In the rows, 128 means zero.
name the system of each run
C, trace 1 (10 x 18)
[[139 135 122 147 145 147 121 126 151  77 162 141 153 107 175  65 141  75]
 [127 166 158 151  85 139 107  76 158 103 146 123 121  94 158  98 141 176]
 [ 86 158 121 126  95 117 121  96 136  94 157 154 129 103  77 135  61 135]
 [ 94 151 127  90 160  81 135 105  95 118 163 149  55 143 150 158 103 121]
 [117 166 122  92  98  90  91 151  77 203 123 127 107 158 128 132 126 144]
 [141 122 108 138 170  76 148 164 129 165  95 109 183 175 109 130  85 136]
 [138  95 105 132 183 128 167 142 129 146  76 112 132 116 138 170 173 175]
 [141  84  70 149 129 174 113 161 116 145 125 137 158  88 112 118 166  88]
 [180 103 124 182 147 145 119 107 140  95 158 106 149 116 169  77 139  97]
 [148 123 166 144  83 157 118  74 133  93 150 103 135  78 122 117 135 179]]
M, trace 2 (10 x 18)
[[103 163 163  48  81 129 116 148 144 149  85 136 129 146 129 117 145 152]
 [ 88 129 119 134  92 101 150 136 182 134 126 113 164 129  78 135  65 100]
 [133 102 110 188 149 144 161 142 189 141  81 123 120 167 143 150 145 107]
 [148 119 126 112 111 213  95 147 131 114 100 190 114 149  97 125 154 104]
 [132 146 160  93 135 141 135 109 162  44 131 146 168 117 128  83 107 121]
 [ 55 165 122 138 149 119 181 146 146 109 111 151 130  96 155 163 158 147]
 [109 119  97 174 168 132 123 151 116 153 175 192 106 130  98 161  95 108]
 [180 138 122 116 196 118 106 100 116  99 113 153 100 181 156 109 118 146]
 [104 179 106  84 120 124 123 111  45  91  89 133 140 120 115 133 140 151]
 [123 136 121 187 143  96 157 142  80 118 161 105 204 101 109 123  89 126]]
W, trace 3 (10 x 18)
[[153 126  92 101 167 158  93 152 145 147  65 172 136 159 123 117 156 152]
 [173 126  85 142 158 162  83 100 142  91 114 150 134 129 146  79 139 123]
 [133 120  82 175 152 155 120  94  97  80 166 150 127  73 122 129 133 133]
 [109 101 120 107 171 137 135 139  83 114 188 166 106  73 110 158 123 127]
 [129 120 164  56 163  97 122 136 119 130 186 149  85 117 164 122 122 121]
 [121 164 149 113 125  64 114 100 123 139 180 107 102 133 185  96 101 130]
 [106 156 112 167 132  46 142 120 101 168 151  88 139 135 133 139  78 144]
 [141 104 122 129 154  76 155 153  97 182  99  82 163 141 109 153 111 165]
 [180  92 137  92 127 121 119 151 151 159  89  83 190 132 132  88 137 148]
 [160  93 111 163  89 148 109 118 198 142 123  92 173  99 133  79 131 120]]
L, trace 4 (10 x 18)
[[172  85 107 123 125  89 117 102  94 162 128  68 138 136  90 137  85 151]
 [144  69 134  89 110 106 135 161  99 189 142  79 125 117 105 150 124 118]
 [141  99 165 130  90 112 144 165 146 177 133  73 143 141 155 114 146  94]
 [141 123 144 169  61 124 125 110 169 155 107  79 116 172 130 123 114 117]
 [122 109 119 133  88 134 132 115 139 147 114 120  77 187  82 160  85  83]
 [109 117 148  91 110 141 150 140  95 123 127 127  68 173 130 155 140  59]
 [104 177 184 119  81 148 127 150  99 122 133 146 101 163 161 121 165  90]
 [110 185 180 148  99 158 133 137 148 108 100 173 131 187 117 133 122 134]
 [100 152 116 124 144 173 146 128 149  94  65 186 110 171  99 165 135 134]
 [102 154  82 117 151 172 131 151 100  85 100 185 119 130 132 133 165  84]]
F, trace 5 (10 x 18)
[[104 103 126 104 128  76 147 122 132 125 188 103 108 124 121 131  66  74]
 [120 115 140 142 151  79 162 154  79 185 145  94  95 152 160 171 131 122]
 [143 131 135  95  78 124  97 156  87 198  96 108 138 164 107 127 136 130]
 [174 107 151 112 135 125 134 141 175 123  81 111 189 174  97 101  89 139]
 [102 108 127 143 145 133 180 161 189 133  93 118 190  86 122 141 147 152]
 [122  99  80 189 108 176 111 155 172 162 134 150 134 105 120 124 152  87]
 [156 112 135 160 116 193 124  83 152  89 100 136  73 147 143 138 164 127]
 [ 90 150 152  95  83 164 151  97 115  49 129 131 110 109 116 137 142 104]
 [100 144 170 141 138 118 155 155 104 105 200 160 118 138 133 130  97  74]
 [104 165 177 129 136 103 130 148 108 179 159 161  70 148 157 164 145 159]]
Z, trace 6 (10 x 18)
[[ 93 135 127 158  85 133 144 115 114 154 129 111 122  69 108 177 151 183]
 [164  94  97 152 133 136  90 162  92 199 151 140 105 166 110 134 120  87]
 [183 106 133  81 172 123 129 104 141  90  91 101 125 141 173  97 155 142]
 [105 132 154 111  53 129 138 126 165 110 134  93 180  87 108 103 114 127]
 [104 103 136 193 141 114 163 147 145 174 174 133  91 138 137 177 114  99]
 [135 116  97  93 138 168 116 121 113 138  77 142  72 132 136 157 193 142]
 [141 141 124  80  90 119 103 131 129 110 119 110 154 168 126  70  99  64]
 [107 145 181 155 149  91 192 116 146  88 137 102 135 131 165 142 117 143]
 [ 82 137 131 140  94 170 144 163 117 164 107 160 122 110  84 186 156 152]
 [144 120  82 123 164 121  97 160 134 162 118 168 111 189 129 112 111  76]]
M, trace 7 (10 x 18)
[[ 99 139 200 113  92 129 148 171 103 148 163 144 142 130  89 154 105 137]
 [131 112 146 110 164  73 149 164 193 173 115 121 153 162 134 126  90 136]
 [103 139  62 116 110 131 104 139 165 170  67 136 105 169 121 131 134  97]
 [145 129 118 170  89 173 119  99 140  79 110 133 143 162  83 117  91  93]
 [144 124 179 143 143 176 173 134 142  73  83 130 165 127 139 136 172 161]
 [ 93 121 121  97 149 154 131 188 144 131 144 178 163  77 117 126 152 114]
 [111 148 100 140 164  99 115 116 183 117 171 162 118 117 165  93  96 110]
 [104 165 103 147 138 133 127  75 111 108 107 156  51 143 143 169 140 162]
 [146 113 129 121 157 145 146 116  44  83 141 143 119 138  76 170  94 129]
 [147 142 151 112 182  93 155 165  67 116 122 109 180 146 172 104 144 120]]
F, trace 8 (10 x 18)
[[110 187 142 197 121  99 136 109 145 121 137 134 135 166 166 111 104 131]
 [ 98 167 118 163 124 131 129 113  81 137 117 161 115 125  78 182 115 190]
 [143 135  93  82 176 146  95 151 102 116 116 197 128 154  98 123 115 114]
 [143 166 139 109 176 106 128 122 136  98 116 128 148 129 202  75 160 147]
 [109 165 102 160  96  99 101  98 125 133 164 112 156  71 132  98 113 161]
 [155  90  82 160 168 120 111  89 108 127 157 142  96 127  83 154  75 141]
 [137 103  95  62 179 119 137 122  75 110 113 117  92 113 155 142 167 125]
 [148 133 127  98 102 102 107 130  95 125 160  80 164 118 168  63 131  81]
 [165 101 171 165 123  92 139 100 137 145 172  81 139 118 124 131  89 172]
 [113  72 104  86 133 112 139 138 132 170 121 112 104  97  77 185 115 148]]
Z, trace 9 (10 x 18)
[[137  98 197  93 113 144 176 135 160 105 114  97 109 129 162 136 175 129]
 [ 79 113 140  99  78 138 155 160 185 154 113 128 112 140 102 154 122  88]
 [ 86 141  91 135 141 103 159 137 155 144  96 128  79 173 164 154 134  80]
 [102 181 120 120  89 147 138 118  98 101  61 120 117 167 151 130 171 117]
 [122 163 170 150 109 139 151 158 107 106 110 142 162 197 106 121 104  89]
 [102 145 145 139 185 140 181 162 147  94  88 171 158 144 123 161 134 143]
 [ 79 173  85 132 122 156 109 159 150 124 101 193 157 118 109 119 134 124]
 [128 177  98 180 148 128  99 100 130 100 144 177 120 158 147  97  99 116]
 [140 153 129 150 143 162 126  83  81  53 127 156 134 114 103 134 121 168]
 [128 127 126 121 149 135 116 154  67 111 175 166 168 103  75 131  88 115]]
B, trace 10 (10 x 18)
[[123 161 106 126 133  96 102 145 178 152 116 156 168 167 110  92  70 122]
 [133 148 108 105 169 109 127  97 154 119  76 124 121 118 174 122 166 190]
 [150 151  80 170 114 146  98 106  52 110 119 117 171 107 107 107 132 136]
 [189 102 167 156 184 124 137 132 136 105 170 133 173 130 134  96  95 138]
 [100 124 153 107 127 141 135 143 130 130 160 153 133  49 117 151 154 180]
 [110 132  81 131 107  90  83 114 131 170 191 132 110 105 120 106  78  95]
 [155 107 142 116 170  85 137  96 116 149 143  98  58 143 173 156 134 163]
 [117 118 121 112 103 124 144 126  38 137 120  97 129 121  82 176 121 136]
 [136  97 138 110 138  80 158 162 148 133 141  89 176 151 125 107  84  73]
 [103 119 153 108 104 126 157 155 168 171  99  99 132  99 167 137 188 156]]
B, trace 11 (10 x 18)
[[128 106 175 133 159 149 176 115 133 104 123 131  71 129 159 180 172 161]
 [ 87 139 105 117  85 159 121 154  73 131 136 158 131 124  69 154 115  82]
 [136 130 158  88 157  97 134 140 186 128 134 134 117 185 166  95  96  89]
 [ 86 175 144 114  94 144 145 119 113 135  78 128 102 126 144 165 183 178]
 [136 142  73 171 119 123 107 129 120 130 105 134 162 171  81 112  74  87]
 [164 110 153 108 197 133 158 135 163  91  92 135 140 141 166 118 158 155]
 [103 166 122 131  72 174 105 135  85 112 125 147 165  79 105 115 161 136]
 [158 130 132 176 146 109 104 113 181 126 173 147 142 150 140  84  73 110]
 [114 127 144 117 167 140 141 112 129 123 125 156  79  91 142 179 169 205]
 [114 141  75 116 115 122  91 122  60 127 159 141 133 119  87 122  86  85]]
L, trace 12 (10 x 18)
[[133 145 170 116 154 135 128 162 149 113 159 159 192  90 157  80 141 139]
 [128 142 120 158 143 118 140  91 189 104  96 118 162  96 140 116 131 198]
 [111 115  38 158 161 104 114 113 132 148 128 135 132  96  93 148  91 143]
 [172  74  96 113 188 107 124 125  79 121 170 112 125 106 142 115 122 104]
 [156 121 157  88  98 110  98 116 106 149 168  93 134  77 159  93 150 162]
 [121 124 161 151 102  87 146 141 170 166 147  95 185 111 108 123  81 162]
 [139  75 108 155 154  92 166 119 171 167  98  82 107 151 125 169 110 153]
 [135 101  66 109 118 102  97 134 114 193 127 103  89 156 139 122 127  80]
 [167 120 155 102  93 113 115 127  78 117 147  84 144 162 130  89 106  79]
 [125 131 196 119  61 139 146 119 112 139 117  98 116 139 103 158 134 160]]
C, trace 13 (10 x 18)
[[154 127 173 129  74 188 109 151 152 143  94 148 134 182  95 126 138 120]
 [136 118 163  94 141 153 166 130 183  70  80 136 143 171 116 117 121 107]
 [ 83 156 155  93 100 166 160 143 147  91  89 146 109 117 156 141 193 114]
 [ 87 181 129 151  94 164 117 160 151 115 121 187 145 152 133 102 138  80]
 [129 188 138 128 148 132 116  93 165  79  93 167 119 172 157 102 123 149]
 [ 81 186 105  74 108 125 121 109 127  92  80 145 141 107 118 122 136 160]
 [ 63 188  86 131 155  89 142 148 109 115 134 154 146 118 150 120 114  94]
 [119 187  98 157 158 100 104 118 107 160 125 154 114 133 176 122 146 175]
 [135 145  63 125 144 108  89 118 118 148 100 130 170 115  91 110  91 175]
 [123 112  65 128 190  71 152 111 104 116 133  93 147  93 145 130 112 134]]
W, trace 14 (10 x 18)
[[ 83 159 164  80 128 102 151 143  61 128 159 125 102 106 171 148 162 130]
 [123 169 182 115 137  86 121 167 133 158 161 154 148 168 150 105  91 128]
 [139 144 131 150 133  76 121  87 167 162 106 107 107 163 139 136  94 198]
 [121 140  54 117 120  92 119 127  99 156  73  84 169 128 107 122 120 134]
 [163  83 107 158 178 139 156 174 136 133 100 112 195 126 133 112 145 117]
 [188  83 146 140 104 181  93 120 143 138 136 125 140  87 122 112 168 166]
 [126  94  94 106  91 154  96 113 168 111 165 138 122  90  84 111  91  84]
 [ 94  95 114 134 133 132 169 111 138 105 157 112  64 104 157 161 141  74]
 [110 149 179 117 100 133 134 150  46 144 169 127  93 141 151 143 154  94]
 [130 154 204 125 120 107 143 131 139 116 146 137 132 180 108 127  70 130]]

runs to name
trace 15 (2 x 18)
[[144 108 186 127 116 112 153  83 140 109 153  74  92 109 173 132 143 155]
 [ 99  99 156  80 108 128 148 157 100 176 150 120  83 106 122 178 153 121]]
	M
trace 16 (2 x 18)
[[127 112 115 135 149 103 114 132 162 125 208 150 129 113 134  98  73  78]
 [139 133 144 130 105  97 111  68 146 158 139  90  56 136 160 138 129 168]]
	C
trace 17 (2 x 18)
[[152 146 103 124 108  97  75  85 158 146 118 112 144 124 114  91  88 182]
 [127  92  98 100 150  88 154 126 107 122 120 100 159 114  68 158  71 134]]
	L
trace 18 (2 x 18)
[[103 159  86 166 126 117 107 142 193 164 113 143 152 122 169  91 143 123]
 [136 148  82 207 114 152 113  71 135 111  95 126 114 135 120 137 125 158]]
	F
trace 19 (2 x 18)
[[142 143 156 114 170 162 143 126 118  63 118 156 174  89 133 111 153 174]
 [106 142  96 150 144 149 122 130 151 127 119 157 163  57 123 132 153 188]]
	L
trace 20 (2 x 18)
[[165  73 147 119 164 140 160  76 148  74 133 104  98 103 133 151 128 160]
 [103 112 122  70 146 138 154 154  71 119 143 127  97  99 163 150 179  87]]
	M
trace 21 (2 x 18)
[[ 95 120 112 139  62 175 142 115 143 119  94 111 129  85 101 156 163 135]
 [ 97 107 124 115 106 177 141 184 147 133 122 168 129 138 100 142 143  57]]
	W
trace 22 (2 x 18)
[[106 176 137 153 104 112  99  86 116 120 182 145  98  95 162 115 128 162]
 [124 141 149 131 171  90 132 124 138 124 164 170 139 133  98 142  60 175]]
	L
trace 23 (2 x 18)
[[129 151 172 119 154  84 137  85 167 117 145 132  96 129 159 132 102 198]
 [ 91 156  87  91 158  63 122 134 134 172 114 141 117 134 119 149  92 164]]
	L
trace 24 (2 x 18)
[[175 101  86 115 135 156 102 127  74 124  88 132 143 164  69 135 110 119]
 [157  98 145  84 174 111 164 147  93  90 121  88 169 121 165 105 151 108]]
	C
trace 25 (2 x 18)
[[127 129 192 114 163 114 162 138  76  92 187 147 135 114 119 149 102 141]
 [103 132 145  80 144  91 109 172 130 197 177 158  99 112 146 134 129 138]]
	F
trace 26 (2 x 18)
[[120 154  61 154 134 101 128  92  78 133  82  91 135 121 125 147 133 166]
 [165  93  92 188 126 142 121 127  54 137 142  96 161 109  97 133 123 120]]
	M
trace 27 (2 x 18)
[[131 131  85 163 107 163 127 115 132 127  49 134 116 181  90 158 132 122]
 [132 143 139 127 135 185 151 141  98  54  82 153 176 139 106 124 153 113]]
	F
trace 28 (2 x 18)
[[105 146 135 134 176  95 126 181 130 196 148 177 120 145 151 147 132 149]
 [153 149 101 115 125 137  78  99 169 145  72 148 117 153 127 108 132 182]]
	Z
trace 29 (2 x 18)
[[106 171 110 130  91 136  74 158 103 184 156 160 108 122 156 105 160 105]
 [191 129 165 135 142 136 103  86 140 104 125 135  88 190 143 111 109 144]]
	Z
trace 30 (2 x 18)
[[112 145 172 181 101 106 147 130 115 138 187 126 103 160 139 136  91  85]
 [146 131 184 113 142 124 137 145 141 175  92 138  96 190 129 162 133 181]]
	M
trace 31 (2 x 18)
[[133 160 182 102  88 114  89 138 110 155 187 150 100 158 139  99 104 106]
 [147 111 159 115 162 103 153  90 155 115 107 121  87 159 113 175  93 193]]
	Z
trace 32 (2 x 18)
[[ 78 185  77 108 110 132 115 113 109 104  78 164 125 141  93 144 113 136]
 [139 161 108 155 187 129 133 144  82  79 125 171 165 154 132 111 110 104]]
	F
